In the data rows, the value 128 means zero.
Here is a table of points, one per row:
[101, 37, 66, 111, 220, 108, 125, 194, 127, 78, 216, 130, 104, 134, 173, 185, 188, 167, 64, 142, 134, 172, 0, 126, 125, 61, 129, 79, 71, 135, 49, 69, 135]
[79, 198, 95, 255, 221, 158, 80, 89, 144, 115, 100, 236, 237, 76, 221, 218, 60, 144, 127, 160, 147, 142, 42, 200, 98, 106, 248, 192, 161, 130, 126, 136, 163]
[37, 113, 145, 76, 160, 161, 51, 155, 87, 119, 185, 80, 112, 122, 105, 200, 154, 162, 98, 166, 89, 138, 82, 115, 169, 147, 96, 62, 113, 148, 103, 89, 152]
[123, 129, 123, 99, 113, 155, 132, 119, 130, 83, 122, 115, 159, 161, 173, 100, 115, 116, 150, 150, 94, 142, 121, 133, 135, 140, 127, 125, 133, 97, 147, 155, 113]
[121, 5, 195, 226, 152, 169, 107, 80, 164, 46, 127, 154, 140, 70, 104, 178, 105, 158, 147, 120, 125, 178, 185, 81, 61, 142, 255, 66, 150, 233, 107, 147, 137]
[110, 122, 116, 104, 158, 144, 102, 132, 101, 124, 117, 118, 162, 154, 145, 96, 110, 103, 68, 134, 132, 117, 172, 154, 144, 131, 142, 122, 121, 108, 162, 141, 96]
[87, 136, 152, 69, 173, 174, 116, 84, 147, 142, 76, 125, 105, 104, 130, 70, 101, 125, 155, 135, 150, 96, 141, 161, 110, 102, 152, 141, 102, 169, 130, 110, 78]
[184, 159, 99, 37, 131, 248, 131, 127, 242, 150, 130, 121, 20, 147, 169, 164, 140, 178, 207, 145, 204, 150, 177, 180, 176, 67, 131, 74, 148, 184, 118, 68, 131]
[143, 102, 106, 163, 147, 126, 166, 125, 166, 97, 92, 135, 99, 162, 89, 153, 163, 99, 177, 85, 71, 85, 158, 142, 186, 155, 115, 104, 108, 92, 92, 137, 101]
[119, 137, 142, 96, 136, 115, 130, 130, 120, 145, 119, 100, 103, 133, 100, 126, 123, 106, 122, 133, 109, 137, 112, 171, 139, 163, 166, 149, 116, 131, 142, 161, 108]
[93, 129, 49, 152, 54, 20, 106, 163, 129, 145, 185, 91, 115, 69, 141, 116, 133, 138, 225, 169, 134, 56, 146, 131, 82, 81, 146, 166, 127, 100, 221, 113, 157]
[229, 210, 154, 136, 143, 83, 233, 74, 32, 123, 182, 221, 107, 193, 116, 126, 79, 55, 133, 195, 130, 193, 166, 126, 165, 86, 186, 81, 19, 152, 155, 59, 244]
[134, 53, 178, 143, 175, 122, 121, 157, 69, 197, 156, 131, 155, 134, 156, 164, 110, 107, 165, 150, 162, 214, 90, 88, 233, 94, 70, 102, 129, 214, 209, 81, 101]
[192, 87, 133, 72, 136, 136, 134, 146, 58, 137, 44, 125, 168, 107, 110, 156, 132, 121, 196, 162, 156, 148, 149, 161, 101, 143, 116, 92, 170, 101, 46, 159, 147]
[110, 112, 93, 142, 135, 74, 106, 55, 131, 150, 38, 83, 74, 112, 157, 100, 86, 138, 76, 139, 140, 126, 113, 132, 124, 103, 73, 118, 154, 128, 157, 122, 148]
[95, 100, 50, 124, 53, 132, 128, 170, 91, 130, 97, 119, 71, 131, 155, 187, 135, 156, 109, 136, 78, 145, 177, 114, 124, 92, 120, 246, 30, 175, 131, 234, 105]
[162, 97, 150, 166, 87, 128, 84, 137, 96, 167, 109, 183, 149, 90, 168, 89, 86, 120, 149, 77, 135, 143, 97, 218, 215, 195, 134, 151, 163, 188, 130, 76, 0]
[148, 119, 189, 107, 101, 102, 92, 92, 105, 116, 133, 75, 152, 163, 195, 110, 123, 137, 105, 89, 83, 100, 126, 148, 120, 117, 138, 122, 122, 133, 137, 148, 137]
[145, 123, 105, 253, 181, 41, 133, 58, 148, 88, 194, 131, 112, 214, 111, 138, 184, 234, 176, 112, 99, 206, 122, 186, 114, 70, 117, 150, 205, 111, 96, 183, 78]
[136, 167, 70, 148, 120, 52, 78, 74, 137, 102, 91, 114, 96, 22, 171, 90, 121, 86, 101, 67, 127, 184, 124, 81, 93, 141, 34, 138, 185, 147, 110, 83, 192]
[168, 138, 101, 124, 112, 155, 110, 130, 154, 104, 146, 70, 127, 199, 161, 129, 133, 107, 130, 164, 118, 141, 127, 142, 118, 120, 110, 121, 115, 102, 97, 79, 121]
[120, 134, 155, 86, 133, 125, 97, 144, 134, 177, 130, 113, 177, 145, 159, 150, 151, 80, 133, 106, 87, 110, 130, 117, 136, 141, 167, 134, 131, 114, 122, 182, 123]
[119, 135, 130, 122, 165, 70, 87, 105, 218, 79, 124, 121, 84, 0, 93, 98, 131, 30, 131, 38, 158, 163, 127, 101, 157, 123, 120, 129, 145, 145, 133, 141, 183]
[133, 163, 156, 148, 124, 144, 130, 203, 138, 75, 30, 67, 139, 160, 72, 100, 77, 180, 118, 90, 134, 179, 142, 92, 108, 142, 201, 165, 186, 61, 175, 61, 118]
[111, 138, 75, 123, 93, 120, 193, 195, 148, 75, 83, 186, 107, 179, 71, 68, 134, 191, 81, 73, 179, 121, 27, 66, 107, 202, 213, 125, 149, 124, 179, 121, 151]
[85, 128, 131, 117, 87, 163, 152, 76, 91, 166, 119, 115, 153, 118, 140, 124, 148, 115, 175, 70, 118, 150, 119, 132, 101, 147, 130, 138, 100, 110, 104, 131, 103]
[101, 149, 128, 97, 127, 125, 133, 117, 84, 131, 122, 118, 129, 145, 137, 134, 127, 132, 162, 118, 110, 131, 136, 135, 90, 151, 118, 123, 125, 130, 148, 129, 81]
[142, 144, 100, 97, 124, 118, 80, 111, 113, 126, 107, 126, 171, 167, 114, 163, 105, 117, 168, 138, 183, 86, 162, 107, 138, 148, 107, 90, 135, 103, 101, 152, 137]
[90, 45, 61, 171, 40, 94, 143, 109, 181, 195, 161, 43, 229, 109, 111, 141, 83, 200, 117, 175, 94, 168, 175, 125, 118, 106, 182, 102, 128, 176, 86, 126, 115]
[171, 164, 137, 187, 85, 147, 107, 114, 157, 166, 111, 136, 111, 97, 96, 51, 255, 78, 88, 204, 155, 142, 131, 101, 139, 153, 170, 136, 137, 91, 160, 91, 168]
[138, 73, 188, 119, 60, 119, 150, 158, 154, 171, 171, 154, 51, 109, 152, 142, 93, 92, 118, 129, 159, 64, 136, 111, 85, 157, 117, 165, 174, 70, 126, 94, 148]
[112, 139, 164, 111, 106, 92, 90, 119, 160, 146, 93, 165, 137, 156, 128, 94, 107, 124, 149, 157, 88, 139, 100, 99, 132, 126, 127, 110, 97, 93, 88, 158, 99]
[154, 156, 99, 133, 71, 246, 161, 95, 85, 168, 201, 132, 30, 77, 56, 101, 54, 129, 121, 143, 112, 94, 41, 85, 162, 12, 63, 168, 254, 96, 78, 148, 189]
[97, 136, 95, 91, 127, 155, 111, 117, 91, 145, 121, 151, 140, 159, 141, 130, 129, 118, 99, 120, 117, 121, 171, 149, 124, 144, 128, 110, 132, 112, 143, 145, 122]
[112, 137, 171, 59, 47, 48, 192, 146, 96, 81, 111, 161, 168, 124, 65, 151, 187, 63, 99, 198, 178, 45, 119, 167, 148, 68, 65, 200, 208, 231, 81, 94, 193]
[173, 180, 158, 84, 137, 115, 64, 103, 163, 157, 81, 110, 79, 116, 157, 116, 97, 170, 167, 171, 134, 90, 124, 105, 104, 115, 129, 113, 102, 203, 116, 132, 84]
[120, 113, 130, 88, 97, 142, 129, 83, 133, 133, 128, 109, 148, 170, 153, 127, 118, 89, 119, 104, 131, 136, 136, 125, 144, 150, 133, 113, 129, 102, 143, 178, 127]
[228, 172, 66, 125, 145, 164, 189, 178, 108, 80, 177, 112, 128, 167, 117, 93, 138, 185, 108, 13, 168, 68, 51, 61, 148, 70, 188, 133, 146, 163, 95, 153, 138]
[118, 168, 104, 198, 145, 133, 183, 96, 165, 81, 148, 66, 115, 168, 99, 162, 130, 114, 133, 132, 74, 93, 154, 117, 164, 210, 96, 130, 128, 134, 107, 141, 73]
[67, 135, 138, 121, 137, 131, 98, 127, 88, 159, 118, 145, 167, 186, 117, 106, 146, 129, 130, 95, 148, 107, 186, 110, 121, 96, 126, 148, 93, 129, 105, 117, 107]
[57, 118, 136, 145, 135, 110, 133, 213, 109, 137, 113, 75, 70, 111, 175, 153, 169, 127, 145, 160, 57, 80, 91, 122, 165, 104, 135, 59, 155, 137, 137, 58, 167]
[158, 181, 164, 199, 83, 184, 102, 110, 116, 101, 131, 178, 148, 146, 146, 129, 134, 171, 106, 122, 154, 101, 91, 157, 131, 177, 101, 127, 19, 129, 156, 116, 187]
[157, 87, 137, 106, 150, 120, 115, 62, 129, 192, 113, 133, 168, 100, 61, 166, 208, 149, 160, 133, 124, 127, 115, 122, 149, 123, 104, 225, 105, 100, 233, 87, 169]
[163, 171, 132, 130, 166, 130, 119, 168, 106, 123, 103, 75, 150, 150, 85, 113, 121, 172, 103, 103, 99, 145, 169, 48, 78, 171, 176, 163, 193, 125, 163, 120, 110]
These points spread out most along one direction. For each point below, how far along it does it lie, from 0 to 99? 50 is the average, and the first point above lies past it. One standard deviation of the points above along it is 16.
[141, 122, 183, 106, 160, 153, 126, 138, 170, 90, 170, 85, 128, 84, 122, 50, 151, 101, 122, 125, 126, 179, 147, 120, 77, 167, 147, 109, 45, 166, 109, 176, 142] 56
[128, 60, 180, 153, 106, 209, 127, 181, 114, 149, 196, 181, 11, 136, 137, 63, 54, 94, 72, 139, 137, 55, 170, 115, 123, 149, 102, 184, 139, 88, 53, 102, 144] 29
[174, 146, 135, 100, 133, 158, 158, 128, 152, 121, 110, 157, 165, 100, 96, 169, 105, 88, 64, 123, 90, 118, 126, 145, 86, 108, 97, 107, 102, 86, 149, 128, 58] 50
[148, 110, 117, 97, 182, 114, 150, 125, 72, 177, 60, 96, 152, 132, 78, 132, 118, 112, 160, 166, 204, 118, 154, 177, 132, 165, 125, 94, 138, 82, 66, 178, 151] 47
[85, 161, 168, 137, 119, 148, 195, 109, 72, 176, 138, 101, 124, 185, 173, 138, 131, 41, 122, 122, 186, 191, 135, 118, 100, 119, 134, 118, 133, 160, 166, 138, 115] 47
[122, 91, 32, 164, 120, 73, 103, 197, 149, 85, 200, 97, 156, 138, 136, 109, 104, 97, 154, 118, 185, 95, 83, 189, 93, 115, 111, 141, 23, 132, 135, 143, 146] 53
[152, 151, 163, 175, 142, 110, 190, 221, 168, 161, 129, 199, 176, 94, 102, 138, 127, 124, 64, 102, 116, 111, 146, 174, 72, 98, 31, 51, 103, 129, 195, 202, 129] 49
[96, 141, 191, 136, 82, 121, 175, 132, 184, 131, 124, 199, 163, 128, 70, 166, 107, 126, 87, 79, 97, 134, 154, 125, 72, 132, 113, 44, 128, 132, 118, 126, 79] 59
[113, 61, 157, 95, 184, 143, 135, 153, 176, 157, 205, 151, 154, 118, 132, 77, 82, 142, 194, 167, 61, 136, 175, 98, 134, 152, 31, 228, 123, 119, 199, 76, 207] 38
[110, 150, 120, 83, 107, 130, 83, 130, 122, 124, 136, 150, 126, 138, 118, 124, 143, 145, 114, 131, 119, 163, 159, 163, 127, 178, 132, 138, 150, 118, 141, 147, 112] 54
[124, 120, 161, 108, 165, 97, 193, 100, 85, 9, 182, 116, 115, 47, 204, 155, 196, 205, 113, 158, 177, 108, 152, 97, 199, 175, 111, 112, 96, 24, 108, 174, 41] 56
